[[ 3.40 -2.47 -0.53  1.36 -3.59 -3.97  0.14 -6.37  1.47  0.74  0.98  2.11
  -1.21  0.49 -0.75 -2.06]
 [ 1.53 -3.04 -1.33  0.06 -2.24 -0.93  0.18 -1.59  0.27  0.54  0.29 -0.07
  -1.40 -0.66 -1.94 -0.04]
 [ 5.55 -5.65 -1.21  3.65 -3.79 -4.08  1.14 -7.91  4.29 -0.01  1.03  0.45
  -2.87 -0.18 -1.71 -2.33]]
|
[[ 5.55  1.53  3.40]
 [-5.65 -3.04 -2.47]
 [-1.21 -1.33 -0.53]
 [ 3.65  0.06  1.36]
 [-3.79 -2.24 -3.59]
 [-4.08 -0.93 -3.97]
 [ 1.14  0.18  0.14]
 [-7.91 -1.59 -6.37]
 [ 4.29  0.27  1.47]
 [-0.01  0.54  0.74]
 [ 1.03  0.29  0.98]
 [ 0.45 -0.07  2.11]
 [-2.87 -1.40 -1.21]
 [-0.18 -0.66  0.49]
 [-1.71 -1.94 -0.75]
 [-2.33 -0.04 -2.06]]

[[-0.79  0.79  0.23 -0.17  1.14 -1.55  0.93 -0.40  0.85 -0.62 -0.26  0.64
  -2.44  0.25  0.14  0.31]
 [-0.80  1.25  0.43 -0.28  1.71 -2.14  0.97 -1.00  1.37 -0.47  0.00  1.43
  -3.12  0.19 -0.11  0.61]
 [-1.63  2.58  0.72 -0.39  2.93 -5.25  3.06 -0.62  2.30 -1.32 -0.78  2.48
  -7.99  1.05  1.04  0.83]
 [-1.29  2.70  0.58 -0.27  2.96 -4.88  2.84 -0.41  1.88 -1.25 -1.11  2.53
  -7.07  1.29  1.46  0.66]]
|
[[-1.29 -1.63 -0.80 -0.79]
 [ 2.70  2.58  1.25  0.79]
 [ 0.58  0.72  0.43  0.23]
 [-0.27 -0.39 -0.28 -0.17]
 [ 2.96  2.93  1.71  1.14]
 [-4.88 -5.25 -2.14 -1.55]
 [ 2.84  3.06  0.97  0.93]
 [-0.41 -0.62 -1.00 -0.40]
 [ 1.88  2.30  1.37  0.85]
 [-1.25 -1.32 -0.47 -0.62]
 [-1.11 -0.78  0.00 -0.26]
 [ 2.53  2.48  1.43  0.64]
 [-7.07 -7.99 -3.12 -2.44]
 [ 1.29  1.05  0.19  0.25]
 [ 1.46  1.04 -0.11  0.14]
 [ 0.66  0.83  0.61  0.31]]

[[-0.25  6.61  2.06 -0.92 -5.63 -6.47]
 [ 3.08  2.85 -3.28 -1.91 -5.63 -4.16]
 [-3.96 -3.44  2.98  1.89 -5.63  4.93]
 [ 4.84  3.32 -3.20 -1.86 -5.63 -5.01]]
|
[[ 4.84 -3.96  3.08 -0.25]
 [ 3.32 -3.44  2.85  6.61]
 [-3.20  2.98 -3.28  2.06]
 [-1.86  1.89 -1.91 -0.92]
 [-5.63 -5.63 -5.63 -5.63]
 [-5.01  4.93 -4.16 -6.47]]

[[-2.88  1.27]
 [-3.77  1.11]
 [-5.16  2.28]
 [ 3.04 -1.29]
 [ 4.67 -2.35]
 [ 3.28 -1.69]
 [-2.07 -5.97]
 [ 4.40  3.85]]
|
[[ 4.40 -2.07  3.28  4.67  3.04 -5.16 -3.77 -2.88]
 [ 3.85 -5.97 -1.69 -2.35 -1.29  2.28  1.11  1.27]]

[[ 1.12 -0.41  0.79  5.73  3.92 -0.21 -1.79]
 [-1.51 -2.03  0.48  0.16  2.97 -1.07 -6.05]
 [ 1.22 -0.39  1.02  3.77  4.16 -0.56 -4.35]
 [-2.35 -3.08  1.03  5.44  0.60  0.67  2.64]
 [-0.01 -1.21  0.67  6.57  2.63  0.24  1.11]
 [-4.23 -3.83  0.01 -0.64  1.22 -0.97 -4.24]
 [-5.15 -4.74  0.37  1.81 -0.55  0.07  0.84]
 [-3.89 -4.05  0.89  3.87 -0.27  0.57  2.37]
 [-2.56 -2.72  0.27 -0.32  2.39 -1.14 -5.69]
 [ 0.36 -0.86  0.92  1.83  3.82 -0.81 -5.75]
 [-5.04 -4.43  0.00 -0.32  0.44 -0.74 -2.72]
 [-0.66 -1.75  0.81  6.47  1.96  0.44  1.85]]
|
[[-0.66 -5.04  0.36 -2.56 -3.89 -5.15 -4.23 -0.01 -2.35  1.22 -1.51  1.12]
 [-1.75 -4.43 -0.86 -2.72 -4.05 -4.74 -3.83 -1.21 -3.08 -0.39 -2.03 -0.41]
 [ 0.81  0.00  0.92  0.27  0.89  0.37  0.01  0.67  1.03  1.02  0.48  0.79]
 [ 6.47 -0.32  1.83 -0.32  3.87  1.81 -0.64  6.57  5.44  3.77  0.16  5.73]
 [ 1.96  0.44  3.82  2.39 -0.27 -0.55  1.22  2.63  0.60  4.16  2.97  3.92]
 [ 0.44 -0.74 -0.81 -1.14  0.57  0.07 -0.97  0.24  0.67 -0.56 -1.07 -0.21]
 [ 1.85 -2.72 -5.75 -5.69  2.37  0.84 -4.24  1.11  2.64 -4.35 -6.05 -1.79]]

[[ 1.35 -0.23 -1.52 -3.68  2.29  0.11 -2.40 -1.35 -1.95]
 [-2.66  3.98  2.81  4.28 -4.14 -4.48  0.74  0.82  7.03]
 [-5.16 -0.23 -1.82 -1.42  1.30 -3.19  8.05  5.01 -1.66]
 [-1.19  0.35  2.41  0.67  2.24 -1.82  5.15  0.03 -0.03]
 [ 1.79  2.54  2.16  4.39 -1.73 -3.04  0.01 -1.21  1.21]
 [-2.53 -0.62  3.77  1.84  0.10  3.66  1.35 -0.85  0.83]]
|
[[-2.53  1.79 -1.19 -5.16 -2.66  1.35]
 [-0.62  2.54  0.35 -0.23  3.98 -0.23]
 [ 3.77  2.16  2.41 -1.82  2.81 -1.52]
 [ 1.84  4.39  0.67 -1.42  4.28 -3.68]
 [ 0.10 -1.73  2.24  1.30 -4.14  2.29]
 [ 3.66 -3.04 -1.82 -3.19 -4.48  0.11]
 [ 1.35  0.01  5.15  8.05  0.74 -2.40]
 [-0.85 -1.21  0.03  5.01  0.82 -1.35]
 [ 0.83  1.21 -0.03 -1.66  7.03 -1.95]]
